(in the rows, 128 means zero)
Families of rows that turns and mirrors carry onto each other, the same ones carrying the whole set onto itself: the rest of each named row's family, in list order
9 families of 3 rows
dutes: [134 114 157 111 107 150 127 124 148 124 122 138 135 101 141  89 106 133
 101 157 107 120]
Lefo: [157 119  74 126 104 128 108 111 143 144 104 141 106 135 122 159 152 108
 118 111 102 118]
dep: [119 138  94 126 118 145 119 142  92 124 168 153 139 128 142 113 142 129
 151 122 149 166]
vilov: [127 160 132 130 104 130 125 150 115 128 152 136 126 120 153 129 109 137
 125 112 156 182]
moli: [145 121  79 117  96  96 102 124 139 124 102 130  99 141 152 145 145 112
 109 120  87 124]
vubos: [164 120  86 119 119 120 112 120 155 147  97 106 115 134 123 147 143 132
 108 118 107 112]
pere: [141 145 124 102 117 167 123 140 142 119 129 147 148 114 122  82 148 114
 106 162  89 125]
zateb: [105 137 122 122 105 130 126 145 105 137 172 142 106 137 153 122 130 123
 118 119 153 182]
nurim: [106 138 117 117 115 123 129 152 104 123 128 138 132 132 134 127 131 148
 145 134 172 176]
kase: [125 120 161 122 135 160 127 130 158 124 105 139 137 119 141  96 152 124
 115 161 104 138]
Susut: [176 115 101 129  98 119 106 135 145 139 103 105 106 117 138 139 127 138
 137 103 118 118]
kesa: [127 114 142 114 120 137 117 135 144 118 116 156 144 114 117  84 131 129
 125 175  99 102]
tesi: [173 132  88 134 113 115 100 131 144 147 112 125 109 144 138 154 156 124
 137 106  97 127]
taf: [124 127 142 122 128 158 122 134 140 112 120 169 125 112 108 100 139 102
 111 174  98 119]
fadi: [103 154  93 115 111 127 130 142  96 121 146 171 121 129 119 134 125 123
 135 116 156 165]
zaru: [165 124  99 110 101 104 110 135 144 145 111 135  99 138 143 144 163 118
 112 104 108  98]
tup: [122 120 142 103 113 153 126 127 153 136 129 140 122 110 123  67 132 121
  97 154 118 107]
kuz: [110 152  94 123 134 112 118 127  92 119 155 158 102 136 145 117 128 140
 123 127 160 154]
Tam: [108 163 108 108 109 123 130 133 103 135 158 160 140 139 137 128 116 141
 116 125 148 173]
Vuv: [104 145 100 130 111 108 128 149 111 126 141 138 139 136 134 138 118 130
 138 114 162 175]
Mukom: [155 119  87 100 103 122 122 120 148 150  85 110 117 138 136 151 149 141
 115 110 115 134]
rolek: [117 152 131 131 126 133 114 128 155 110 114 159 133 114 129  72 139 104
 103 162 111 113]
Vazar: [159 120  89 127  79 107 104 149 150 143 107 105  96 132 128 136 150 109
 127 111 117 122]
gula: [116 159 114 116 104 102 126 150 101 134 159 161 119 138 141 132 137 126
 117 123 170 149]
viri: [118 122 159 116 115 130 125 137 143 123 132 168 134 117 140  87 146 107
 106 160 115  99]
Patet: [113 118 157 116 145 151 131 139 141 114 128 147 137 117 132  90 128 123
 107 161  97 134]
Dofiv: [166 114  67 116  81 125 102 128 124 137 118 116 128 136 129 151 151 119
 124 137 103 125]

Same family as tesi: kesa, Tam
Same family as dep: pere, Dofiv
Same family as fadi: Lefo, taf
Same family as Vazar: zateb, tup
Same family as rolek: moli, kuz
Same family as Susut: dutes, vilov

Families of rows that turns and mirrors carry onto each other, the same ones carrying the whole set onto itself: the rest of each named row's family, in list order
4 families of 8 rows
vin: [138 111 130 136 149 112  90 146 137 118 134 108 162 123 167 128 130 127
 147 142 148 139 130 130 125 123 138 161 148 134 132 105 115 137 150 132
 136 156  96  79 157 161 136 118 129  99 153 164]
lizez: [121 137 120 130 100 114 150 103 159 171 160 118 145 112 110 113 132 136
 142  88 116  99 153 113 102 134  82 132 127 127 158 116 122 114 153 148
 139 126  80 148 121 117 104 153 120 149  86 147]
bobek: [122 131 114 101 109  86 147 127 166 141 182 124 116  97 120 101 120 112
 127 121 143  98 138 129  86 137  78 156 178 125 170 112 133 111 137 112
 167 130  73 141 133  92 106 111  97 157 120 151]
Lat: [107 121 133  84  98 101 121 121 103 124 148 138 122 103 124 104 153 108
 144 121 157  95 152 129 110 138 119 154 134 141 183 129 100  75 170 150
 171 121  78 150 145 111  83 134  97 133 119 141]
lumed: [130 156 129 115 115 114 132 105 152 144 136 120 158 107 120 111 143 147
 135  91 125 119 169 113  91 122  90 138 132 151 167  81 115 112 159 134
 138 131 117 163 115 110 127 150 112 180 115 118]
bunu: [ 99 135 150 125 133 145 103 134 133 146 120  90 149 137 134 153 117 124
 138 148 127 140 152 133 140 123 134 159 144 104 103 103 120  93 132 102
 117 162 112  90 129 134 124 111 110 118  95 177]
Zuf: [112 123 162 142 128 146 139 135 169 156 115 107 128 122 123 116  93 124
 147 158 157 120 131 136 133 117 133 182 175 115 118 117 139 100 122 129
 122 126 103  80 154 146 124 109 102 125 118 121]
Nopog: [126 128 154 100 117 117 117 117 103 146 152 120 126  84  93 109 145  94
 140 101 153 109 120 141  88 161 110 139 129 131 176 119  88  92 167 172
 128 136  89 163 157 125 101 129  95 157 108 149]
sifev: [162 122 134 102 120  92 139 143 100 142 127  92 128  95 102 112 106  90
 138 117 130  98 141  76  86 140  99 136 144 144 162 116  93 120 153 163
 117 147  97 154 156 119  98 107 108 167 103 143]
zokik: [156 108 109  94 105  87 157 136 115 146 147  93 134 108 121 114 111 119
 131 124 125  80 150  81  96 131  85 123 163 145 160 121 108 116 144 134
 149 152  79 133 140 118  82 108 126 149  95 162]
tarab: [138 128 103 106 107  87 150 138 107 135 129 112 125 109 118 100 124 105
 141 135 127  90 180  64 112 106 107 152 139 161 164 123 103 105 154 150
 148 135  79 147 143 128  88 123 102 151 101 135]
papok: [143  82 142 132 122 127 103 123 139 140 118 106 169 115 135 127 130 154
 144 144 174 149 142 158 137 126 144 150 177 159 145 129 141 112 137 121
 128 156 111  80 140 173 136 128  98 148 125 143]
luku: [132 129 123 124 147 129 108 152 139 147 152  98 140 141 158 135 100 133
 151 147 145 143 125 121 127 119 110 162 166 124 120  92 101 122 152 135
 136 145 105  78 149 155 129 103 103  80 137 131]
Kamep: [156  99 114 117 143 151 115 126 126 126 124 104 164 118 130 115 137 157
 130 157 175 169 140 160 123 148 136 148 164 169 155 117 145 104 165 136
 146 154 117  97 134 155 124 117  75 123 129 129]
gabu: [120 147 128 109 124 106 125 105 145 150 143 119 143  90 100 111 128 122
 139  85 125 119 147 110  87 155  80 143 124 137 152 109 125 112 152 164
 116 150 100 170 116 127 124 132 105 175  94 129]
suz: [137 103 152 163 128 126 123 139 168 136 110 105 147 113 127 101 113 121
 145 164 158 125 137 133 129 107 157 190 174 144 127 127 141 130 129 126
 126 136  93  78 161 159 133 122 111 148 127 149]
sarol: [130 128 114 133 145 151 106 140 129 110  99  88 157 133 136 142 133 133
 124 149 127 164 159 143 125 139 142 154 138 139 128 107 143  98 148 101
 128 162 135 104 118 113 129 126 102 141  94 177]
Dud: [137 149 128  99 121  94 140 142 144 120 146 115 121  88 116  95 135 102
 115 140 147 109 159 121  84 120 102 165 178 153 177  83 118 107 145 106
 155 139  99 155 147  90 115 111  90 195 133 141]
gem: [137 121 137 157 139 159 150 144 160 121  82  97 132 123 122 103 113 107
 131 174 151 130 138 136 123 128 160 186 153 137 133 125 157 103 141 127
 126 124 112  90 155 115 125 125 102 147 115 145]
tati: [134 118 121 132 157 121 103 150 138 115 129  89 122 131 138 136  91 134
 129 154 147 138 131 126 105 159 124 153 142 120 138  97 128 125 157 148
 122 132 120  97 168 168 126 120 117  81 143 130]
Zad: [120 128 116 108  95 101 135 108 130 147 131 132 148 115 126 111 132 137
 147  94 129 109 183  93 115 120  92 139 117 151 171 124 125  87 152 145
 142 127  96 157 109 116 107 148 103 157 101 117]
gor: [121 122 133 150 135 119  85 143 146 122 121  95 154 130 146 147 128 120
 142 137 130 153 147 144 137 116 143 163 148 130 125 106 122 116 130  96
 124 156 119  84 138 129 144 137 122 146 111 183]
Mapav: [133 138 132  91 125  81 123 138 139 127 147 113 113  84 107 108 107  90
 129 116 140 116 131 118  71 155  86 168 166 130 167 111 126 107 139 128
 137 144 103 161 136  89 119 103  89 186 115 137]
Ris: [143  90 137 128 130 139 100 136 131 142 130  86 146 124 107 137  95 153
 124 157 164 169 156 152 107 158 134 140 167 141 157 114 145 113 165 131
 125 135 124 114 144 177 120 121  73 120 122 136]
kuri: [154 133 132  95 122  99 150 135  96 121 116  92 137 102 116 107 143 111
 123 136 131  75 158  77  97 116 117 137 147 162 160  93  91 114 158 152
 139 151  99 147 163 129  89 116 133 167 113 144]
veleb: [126 107 148 100  89 116 140 118 110 152 158 114 124 103 105 120 144 114
 135 114 152  87 134 150 101 148 108 123 150 121 178 134  97  88 152 141
 156 124  81 138 154 107  78 137 112 146  98 169]
mutuk: [154 129 107 145 165 139 126 151 142 119 121 106 145 136 159 110 122 123
 138 153 145 140 123 120 121 135 134 165 132 140 139  99 121 125 167 155
 135 137 104  89 163 138 130 125 117  84 148 136]
Basup: [112 141 117 105 102  84 130 142 137 127 158 133 108 102 128 106 127  93
 138 128 144 112 165 118 106 119  97 168 154 142 185 115 120  82 145 112
 162 120  90 149 134  81 105 132  78 165 123 138]
nez: [119 119 150 152 144 137 132 141 167 127 102  97 119 114 104 115  92 120
 116 175 156 125 148 130 119 147 150 170 148 115 130 116 166 111 132 131
 108 128 104 103 168 161 127 114 100 128 125 139]
nisa: [122 130 161  93 106 126 128 110 109 124 132 124 139 101 111 105 165 129
 135 109 158  94 136 155  93 142 125 139 137 144 180 104  91  88 174 159
 152 119 107 155 160 117  96 144 118 159 124 131]
zomit: [129  96 147 108 121 146 113 125 124 161 142  95 158 123 117 135 113 149
 139 163 169 156 149 149 134 123 128 155 190 143 131 113 124  99 148 117
 139 158 104  90 134 173 114  93  70 124 110 147]
fov: [117 125 136 142 140 137  94 146 140 130 119  82 140 125 113 152 106 127
 114 155 129 164 168 133 114 151 142 148 132 109 132  98 147 108 148 102
 110 146 122 114 135 145 131 122  94 126 108 184]

Same family as lizez: bobek, bunu, Zuf, zokik, luku, veleb, zomit
Same family as Mapav: Nopog, sifev, gabu, tati, Ris, nez, fov
Same family as gor: vin, Lat, tarab, papok, suz, Zad, Basup

Families of rows that turns and mirrors carry onto each other, the same ones carrying the whole set onto itself: the rest of each named row's family, in list order
5 families of 3 rows
Suzuk: [148  87 122 152 153 131 135 105 133  91 146 132 171 122 111 111 154 109
 148 157 162  87 154 133]
Vob: [154 136 130 105 117 131 114 131 129 123 142 117 121 126 108  98 129 123
 179 117 126  89 151 117]
Bife: [150 123 106 155 130 146 192 118 117  80 141 147 151 167 107 138 131 128
 145 149 157  96 141 114]
lilad: [140 155  96 115 165 152 113 165 157 121 104 129 125 131 131 126 123 112
 120 127 136 126 129 100]
Vid: [153 134 134 107 160 146 116 139 128  83 101 116 153 120 114 132 110 100
 121 141 110 120 151 155]
moz: [164 139 123 131 149 125 165 129 142 117  96 151 127 161 171 116 133 123
 133 145 111 141 154 131]
Riz: [137 135 132 175  93 127 174 118 122 127 125 121 167 166 125 158 119 112
 168 125 141 103 138 137]
fab: [134 109 149 138 136 118 112 122 138 123 137  81 159 112 120 125 116  86
 158 146 142  99 158 147]
popod: [126 152 137 122 144 125 174 148 157 132 138 101 122 150 146 139 103 118
 156 161 125 127 162 101]
Pelu: [154 140  88 157 127 155 146 137 135 134  95 150 133 168 144 128 135 112
 137  99 156 128 109 114]
ziva: [130 116 120 128 169 130 169 134 150  88 148 119 141 137 113 120 133 125
 121 178 153 123 159  88]
zak: [135 113 109 144 150 170  99 133 141 128 103 124 164 121 122 130 141  88
 134 103 158 123 112 132]
Ramab: [120 117 139 137 119 123 161 123 156 160 139 124 134 145 138 111 158 130
 159 122 140 142 141  83]
natod: [114 129 141 133  97 149 148 129 125 118 136 103 162 140  72 146 126 118
 146  99 142 124 124 104]
zevo: [135 105 141 160 131 147 161 111 127 111  94 130 184 149 131 149 140  98
 115 119 137 151 124 150]

Same family as Pelu: lilad, zak
Same family as Vid: moz, zevo
Same family as Suzuk: Bife, ziva
Same family as Vob: Ramab, natod

Families of rows that turns and mirrors carry onto each other, the same ones carrying the whole set onto itself: the rest of each named row's family, in list order
5 families of 6 rows
podes: [112 161 119 116 122 146 119 141 105 102 136 143 164 121 124 135 161 130
 141 133 125]
gudel: [161 135  82  79 125 148 149 142 154 120 138 120 148 128 109 112 160 121
 120 102 105]
Sil: [158 142 127 147 140 124 109  95 156 103 109 119 155 127 107 136 135 109
 123 148 169]
badol: [161 137  85  89 129 147 143 133 155 120 140 113 138 136 103 112 164 122
 116  93  94]
nuvo: [173 133 119 147 143 122 113 101 156  94 117 118 150 125 114 150 129 113
 127 149 171]
vipo: [137 120 101 139 166 102 132 119 142 124 132 100 150 161  88 151 128 109
 100  70 141]
lopoz: [143 110 101 138 157  97 131 115 147 130 136 107 160 157  81 150 125 110
 100  87 137]
Guv: [136 123 112 116 150 111 156 172 147 122 124 101 115 113 139 151 107 163
 115  83 131]
vobi: [150 118  99 136 162  99 130 117 140 117 138  98 147 152 101 156 115 105
 103  75 152]
vol: [148 143 109 113 147 106 152 164 143 119 120  97 104 114 140 142 110 162
 117  80 130]
vika: [113 121 130 138 153 122 117 158 134 150 122  90  98 100 136 159 148 118
 143 135 135]
kiru: [173 140 116 149 154 122 110  93 152 102 116 106 133 123 112 146 137 109
 127 143 172]
Kulim: [168 133 126 142 143 117 111  94 159  98 114 108 147 125 105 143 135 110
 124 144 166]
kuf: [141 121  97 144 167 104 128 114 139 130 140 100 150 151  84 151 125 107
 103  82 148]
nive: [119 115 123 142 151 118 109 161 141 142 129  93  96  99 129 156 153 120
 146 144 132]
Dozuz: [167 144 119 150 138 120 109  99 152  96 117 116 147 113 114 139 128 108
 133 146 172]
nibov: [122 125 127 142 153 122 109 149 134 146 129  98  95  94 131 162 151 113
 148 144 134]
giri: [121 173 121 115 118 147 114 127 102  98 128 134 153 116 129 128 163 132
 135 125 126]
tuke: [126 124 134 152 158 121 107 150 142 147 122  95 103 103 141 155 148 124
 142 139 137]
Damag: [140 142  98 109 138 110 154 175 144 125 133  97 100 107 130 144 112 152
 122  81 123]
bog: [161 132  86  85 119 144 142 129 144 109 137 117 137 127 112 108 165 124
 111 100 103]
zik: [109 170 125 103 132 144 113 144 119 107 131 139 150 116 132 126 167 126
 139 133 118]
pivu: [111 163 125 116 122 139 111 135 102 100 139 142 155 114 141 131 161 117
 139 132 129]
viset: [157 136  77  82 129 146 143 125 147 119 130 114 135 130 102 110 169 118
 121  96 102]
pid: [116 135 124 139 150 113 106 153 130 148 127  94  89 104 134 155 152 118
 144 136 134]
nifu: [141 125 101 139 166  94 129 111 134 130 133 105 148 161  92 149 125 115
 103  78 145]
bovo: [157 135  83  87 118 146 148 121 135 114 142 119 141 136  99 123 160 116
 115  94  97]
Pup: [120 172 126 106 119 142 121 139 110 105 136 140 162 121 138 131 162 128
 134 131 124]
Sim: [142 141 106 114 143 113 159 168 153 123 120  99 109 119 140 141 110 158
 114  83 131]
Somuk: [138 146 111 116 146 107 151 169 140 124 127 105 103 115 141 147 106 160
 113  85 126]

Same family as giri: gudel, lopoz, Guv, kiru, pid
Same family as Damag: Sil, vobi, tuke, zik, bovo
Same family as Dozuz: badol, vipo, nibov, pivu, Sim

Families of rows that turns and mirrors carry onto each other, the same ones carrying the whole set onto itself: the rest of each named row's family, in list order
5 families of 6 rows
lepub: [153 153 102 103  87 153 167 117 139 116]
lubu: [137 164 119  96  89 122 132 142 115 134]
Rigo: [149 157 104 107  85 149 155 111 132 105]
Tol: [109 114 131  93  94 177 172 105 133 121]
pepo: [ 96 118 147 114 144 116 162 134 108 135]
Vaza: [116 157 103  92  92 125 130 134 102 135]
vasim: [138 148 124 117 140  99 143 139 111 132]
gibot: [123 162 112 132 143 109 156 141 105 131]
Vek: [ 95 127 124 105  93 179 173 107 140 114]
pur: [106 110 135 113 156 122 157 132 113 133]
tudo: [114 116 152 139 127 154 184 114 138 111]
dib: [107 109 125  87  86 164 169 106 135 115]
dobem: [128 157 117 132 134 101 149 144 112 126]
Nidi: [ 88 118 147 126 140 130 162 142 106 137]
Zatat: [127 155  95  90 102 128 145 143 105 142]
gilok: [ 84 115 143 120 140 122 161 126 109 133]
vigen: [100 113 130 123 143 157 184 106 136 112]
regi: [ 89 108 147 117 137 120 150 131 109 131]
firez: [112 121 135  91  80 167 170 104 131 114]
pem: [126 160 104  93  91 124 135 134 112 145]
meto: [144 157 101 111  84 160 157 113 139 109]
vil: [105 115 146 134 126 150 183 108 136  97]
Suluv: [122 152 115 134 142 101 146 132 108 125]
vimuk: [142 164  98 105  87 148 162 105 131 106]
Nuf: [119 112 136  93  85 171 172 117 138 122]
bila: [110 110 145 130 137 152 185 112 134 102]
Pame: [115 111 146 134 131 144 182  99 142 102]
pamez: [132 165 116 110  74 157 155 117 139 114]
Tifov: [124 160 123 139 138 105 146 129 107 123]
gebi: [130 154 102  92 100 119 133 133 104 140]

Same family as Rigo: gilok, firez, vil, Suluv, gebi
Same family as meto: Tol, pepo, dobem, pem, bila
Same family as vimuk: Vaza, dib, regi, Pame, Tifov
Same family as Zatat: lepub, gibot, tudo, Nidi, Nuf

